Rotation paths and how fast each direction turns (deg/step)
Each turn is a multiple of 5 degrees from 10 to 175, or 0.
Each row of a path follows its step; steps can be skipped.

step 0: [ -4.6 -22.6  21.5   4.8 -15.2  22.5   7.1  28.7 -10.1   8.3  17.1 -16.7
  -1.2  -3.8   4.9  11.7 -22.0 -11.1  26.5 -32.5 -38.3  -6.7  -5.0 -18.1
  31.3  -6.7   9.0   2.1  -5.5   5.4 -42.8   2.0  27.3 -18.9   9.6 -26.2
  12.7 -22.8   1.0  21.9 -13.7  -3.1   5.0 -34.7 -10.9  22.4  -4.3  19.5
 -15.7 -25.9  16.0   5.4  13.7 -21.5   6.7 -12.7  -8.7   7.9  10.7  -8.8
 -35.1 -13.8 -19.7 -19.7 -15.4  -8.5]
step 1: [ 44.7 -10.2  21.5  -0.8  24.0 -14.8 -12.8 -11.4 -13.8   8.2  19.8  20.0
 -19.1   0.3  24.3 -24.9   1.8  13.4  -0.1  -9.4 -34.9 -37.7  30.8 -10.8
 -13.0 -22.3 -18.9  28.9 -13.0  12.8 -12.1  -6.6   6.8  -4.1 -23.7 -16.6
  -1.8 -27.2  -0.6 -20.2   1.4 -20.3 -15.6 -12.2   2.4   2.4  14.0 -22.4
  15.9   4.4  31.1  -2.0 -12.1   2.3  13.6 -13.1   4.7 -24.5 -20.2  -1.8
  35.0  -8.9  24.0  -3.1   6.7 -16.1]
step 4: [ 30.4 -13.5   7.3 -25.1   1.5  35.7   8.3   9.0 -12.3   1.3  29.1  -2.2
 -54.1  -5.9 -18.6 -45.7   4.1 -25.7   1.9 -18.6  19.3   0.0  -9.0  10.1
  -9.4 -30.8  18.6   2.8   1.0 -10.1  14.0   6.6 -19.5  -8.7   7.3  22.1
  -7.0 -10.3  -0.5  23.7  -9.7  -4.9 -29.3  18.5 -11.8  14.4  15.4 -15.8
 -10.9   1.5  -0.7   6.3  -1.9 -20.3  24.4  -6.5  20.5 -11.4  23.7   0.7
 -32.6 -26.0  -4.7  13.1 -11.7  15.8]
step 5: [ -8.8 -26.7  -0.1  33.9  11.1  -8.4  20.3 -10.1 -15.6 -12.6 -25.8 -16.2
  -9.3  29.1 -27.3 -14.9  22.5  24.6   5.6 -37.8 -23.5 -21.1   1.3  -7.6
   5.1   6.5   4.2  11.1 -33.5  -7.6 -25.3  13.5  -3.0  -0.4  -4.4  -1.4
   5.5 -32.3 -13.6  29.2   4.9  17.6  -1.1 -20.6  11.8  14.2  20.0  25.0
 -26.3   0.2  -4.7  11.6  13.9 -14.4 -11.0   6.2   4.9   0.3 -48.3  15.0
  -9.2 -29.6  -7.3 -17.2  -7.4   1.0]
step 6: [ 13.0  17.6   4.6   0.6  22.9  -2.9  -5.7 -30.8 -15.5  -2.3 -14.8  19.9
 -14.5 -13.4  15.8  37.6 -20.5  26.0   0.5  28.4  11.4 -35.6  29.2  42.6
   0.5   3.1 -24.3  -1.5   0.9   6.1 -51.8 -15.3   6.6 -12.7   3.0   3.1
   2.1 -18.8   4.1 -11.8  -5.9 -17.0 -17.5   2.1 -18.3  -2.2  21.4  -7.9
  -2.1 -13.7  17.0  -2.6 -10.5  10.8  -3.5  -1.4 -15.0  -1.7  -2.9  16.5
  19.6 -11.7 -38.1 -34.5   0.3 -17.3]
step 10: [ 11.6 -31.2 -15.2  14.6  16.7 -15.6 -10.1   5.4  12.1  -6.3 -10.3  -0.2
 -19.8   7.5  -0.2  -8.9  10.4  12.6  13.5 -17.5  25.1  11.2  20.0  25.9
   5.9   5.1 -17.4 -38.4 -15.1  10.9 -14.0  27.7  -9.0  -6.8  24.5  28.4
  -6.9  10.0   6.5   5.9   6.1 -14.5  -7.9  -6.9 -12.2   7.5 -17.1  23.9
 -15.4 -23.4   5.0  -3.4  27.8  11.0 -22.3  -1.0  -3.5 -26.5 -59.3  29.9
 -13.4 -18.8   4.8  17.9  31.6 -13.5]
step 11: [ 18.4  -3.1  -2.9 -27.4   0.2  36.3   0.6  -0.5 -18.5   6.5  24.4 -20.6
  11.3 -10.8  15.4  42.4   3.9  -7.2  14.5  23.8  -4.0  -6.8   4.6   4.0
   9.7  15.6 -40.1 -10.4 -33.6 -11.6 -26.2 -26.4  -0.2 -31.2   2.9  -0.6
 -13.7 -26.7   0.8  10.2 -10.0   0.5 -12.1   2.0 -17.2   2.0  13.9  -6.6
 -29.6  -9.3 -16.1  18.3  30.0  -2.9 -14.8   0.2  -1.1 -24.9  25.0  23.6
 -26.9  -4.2 -16.7   0.7 -35.3  -6.0]
step 12: [  0.3 -12.1  13.1  37.5   9.9  24.4  11.9 -12.9 -15.7  41.3  20.9  -0.8
  -7.3 -33.2  12.5 -14.7 -20.6  23.4 -12.0 -33.3 -24.7  -2.6  -2.6 -30.6
  12.9 -17.1 -23.9  17.3  -3.6   2.8 -10.7  17.1   5.7  21.8  -1.4 -12.4
  10.1  -6.6   9.1  19.0   7.3  15.3 -16.4 -30.2  -9.7   7.1  13.1  -1.1
  13.5 -12.1  26.3  29.8 -47.6  -8.7   4.0 -23.4 -13.7  -5.3  11.9   2.3
  -2.5   2.8   6.1   8.2 -32.2  -0.8]
step 13: [  8.7  12.7  32.9   0.3  27.1  10.7  -8.0  29.7 -22.1  14.8 -15.4   3.5
   4.5  13.8  -2.4  -2.6  -6.4 -15.7  17.0 -24.6   0.2 -14.0  13.6  18.8
  26.0 -16.7  26.2  16.7   5.1  22.7   1.0  23.5 -21.7 -10.6 -14.5 -21.7
  13.8 -27.6  -0.6 -42.7   1.8 -30.7 -30.0 -29.0  21.2   7.9   5.0  -5.6
  -8.1  -3.8 -11.2  -9.4  -5.5  17.3  20.4  17.1 -26.4  11.3 -30.2  -9.5
  25.2  -7.0  12.6  -4.6  10.9 -22.2]
step 14: [  8.9   7.7  -5.7 -26.1 -15.2 -14.1 -22.7   7.7 -12.8   8.8  -5.1  29.7
 -13.1  13.7  -5.4   1.9   9.3   8.8  17.5  44.3   3.1 -17.5  -0.4 -22.7
  -5.7  -0.6  10.2   1.2  10.8  21.6 -36.9  15.0  -6.1  10.3 -25.5  22.4
  -4.7  -6.2 -50.1  -3.1  24.2  15.8 -35.8  29.0  28.8 -11.6 -26.2   0.3
 -16.5  -6.5  19.5  17.4  26.1  26.5 -12.4 -16.7   3.4 -16.5 -12.0   3.0
   4.8  18.1  -6.2  12.1   0.1  -2.8]
step 15: [ -7.8 -33.0  13.8  14.2 -10.0  25.4   9.8  12.3 -20.6 -17.9   3.1   1.4
 -48.1 -29.6  18.0  -9.9  -8.8 -18.3  28.4  14.8  12.2   8.3  -6.7   4.5
  11.1  24.1  -3.0 -14.1 -12.4  28.6  11.8  25.9  10.1   1.7  52.3  23.4
   5.4  19.0  14.9  21.5 -18.0 -21.1  -8.2  37.5   3.1   7.7  17.7  18.0
  -9.8  -0.3  11.1   9.6  -2.6   3.6 -15.8 -22.1  15.2 -23.4   3.7   6.6
 -22.1   9.4   3.1  -0.5  15.3   1.4]
[ -0.1   0.9   7.2   2.0  -5.1   3.0  -3.9   8.7  -1.1  -1.1  -3.8  -1.1
  -3.1   6.5  -4.5   1.0   1.4   1.8  -1.5   5.2   8.2  -0.1  -7.7   4.9
  -6.7  -5.3  -3.6  -2.1   0.8   2.2  -3.5   6.9  -4.0   4.3  -1.4   5.3
   4.9  -3.0   1.5   0.8  -5.8   2.2  -6.5  -7.0   9.0 -12.6  -8.3  -0.2
   3.6   4.9  -0.5  -1.4  -2.5  -9.2   3.3   5.5  -8.1   3.8   5.8  -1.7
  -1.3   5.0   8.9   3.7  -1.5   3.0]	70
[ -5.0 -10.0  -1.7  -2.9   7.4   1.8   2.6   3.4   1.8  -2.1  -4.3   1.0
  -0.5  -6.2   3.4  -6.3  -0.8   3.5   3.7  -1.5  -1.1  -3.3   2.5 -10.2
   2.3  -5.8   3.6  -4.7  -7.8  -1.1   1.7  -3.0  -4.7   8.7   4.0  -5.0
  -8.7  -6.5   1.4   3.5   0.4   2.2   4.9  -6.0   7.4  -4.8   2.4  -5.2
  -2.4   8.2  -1.4  -3.5  -6.4  -3.7   5.2   2.1   4.8  -9.2  10.5  -5.8
  -1.9  -2.8   0.5  -5.7   0.6  -5.5]	95
[  4.6   0.8   0.0  -3.8   2.5   0.1   3.3  -6.6  10.2  -0.9  -1.1  -8.6
  -0.2  -4.5  13.5  -0.4  -1.8  -2.5   0.8   4.0  -4.9   0.2  -4.9   7.3
  -0.3  -9.1  -0.4  -7.1   5.4  -1.2   7.1  11.5  -3.0  -2.5   3.3   2.7
   2.6  -2.4   3.1  -2.4  -6.0  -1.9  -5.5  -1.5   7.3   0.9   3.6  -4.4
  -3.7  -4.3   4.8   1.2  -1.4   0.2  -7.3   4.2   3.4  -1.5  -1.6   0.2
   6.5  -1.8  -1.8 -10.7   1.5   9.5]	160
[ -6.3  -1.5  -0.3  -0.2  -5.7   5.4  -3.1   0.0   5.8   7.2  -3.0  -4.8
  -3.8  -8.9  -1.1  -7.7  -3.5   0.3   1.2  -5.2  -0.3   4.8  -1.2   2.4
  -5.4   3.1   4.8  -1.8  -1.1   0.7  -1.8  -0.9   1.7   3.9   0.6  -3.1
   2.9   6.9  -2.6   7.6  10.9   5.7   1.0   0.8   0.3 -10.7 -10.2  -1.3
  -7.0  -4.2   7.9  11.2  -3.3  -3.0  -2.0  -1.1   3.8   4.8  -4.6  -3.2
   4.5  -8.8  -6.2   5.1  -3.7   2.2]	145
[  1.9  -0.3  -5.8  -4.2  -2.3  -0.1   5.6  -0.4  -1.2  -0.6   0.6   0.0
   5.0   2.7   4.3  -3.5   2.5  -8.6   7.8 -10.6   2.8  -5.4   1.4  -1.8
  -3.1   2.9   1.5  -1.6   2.0   0.0   1.2   8.6  -2.7  -3.5  -0.2 -12.5
   2.9  -4.8   3.1   1.1   3.1  -1.3  -1.5   0.7   0.1   3.3   5.8   4.9
  16.6  -2.8   1.0   7.0  -1.9 -11.9   2.2  -4.1   2.0   5.2   8.0  -0.8
  -2.7  -0.5   0.2   6.2  -6.7   5.7]	90
[  0.4   3.4   8.8   2.5   2.0  -5.3  10.0   4.2  -4.1  -3.1   0.7  -3.5
   0.8   2.7   2.3  -0.2  -1.7   0.3   7.9   1.2   2.9   1.7   6.3  -1.5
  -5.1   4.6   1.0  -6.8  -1.9 -11.4   3.8   7.7  -0.4  -0.8   4.9  -1.8
   6.0   7.7 -10.9  -0.1  -0.7   2.7   3.7 -11.2  -0.5   5.0   3.6  -1.0
  -7.5   1.1  -0.7   2.4   6.6   3.2  -4.7   3.5  -4.9   6.7   4.8  -4.4
   2.0  -5.8   3.0   4.0   1.7 -10.1]	135
[ -1.8   1.7   2.7   1.1  -9.7 -12.1  -8.4  -0.1  -0.6  -1.1   7.8  -2.9
  -2.2  -6.8   0.5   1.3   6.7   8.4  -1.6 -10.4  -1.8  -4.3   1.2   5.9
  -0.9  -0.9  -0.2  -6.8 -10.4  -5.1   7.4   7.5  -1.9   2.1  -3.9  -3.1
  -5.4  -2.5   4.0  -5.7   1.4  -6.6  -7.3   8.0  -0.6   2.6  -3.5   1.3
  -7.3   0.2  -7.8   1.2  -1.3   1.0   7.1   4.3   1.7   3.0  -0.6  -5.0
  -2.3   1.8   0.4   2.4  -0.5  -2.5]	125
[ -9.0   6.6  -2.2  -0.4   2.1   6.2  -3.0   0.6  -1.6   0.6   6.3  -3.8
   2.1   0.9   4.7  -0.5  -4.8  -2.2   4.7   5.0   5.9  -7.2  -5.0  -4.2
   5.6  -5.3  -3.2   0.7  -9.2   1.8   3.6   0.6   4.5   8.7  -8.6   1.8
   2.1   7.7  -8.2  -3.0   2.7  -6.3  -1.6  -3.0   2.2   1.2   6.4  -2.6
  -0.9 -10.5  -1.8  -4.7   2.1  -4.8   6.1  -4.6   0.6  -4.8  -7.6   1.7
  -1.5  -8.0   9.3   3.2  -4.4   4.8]	35
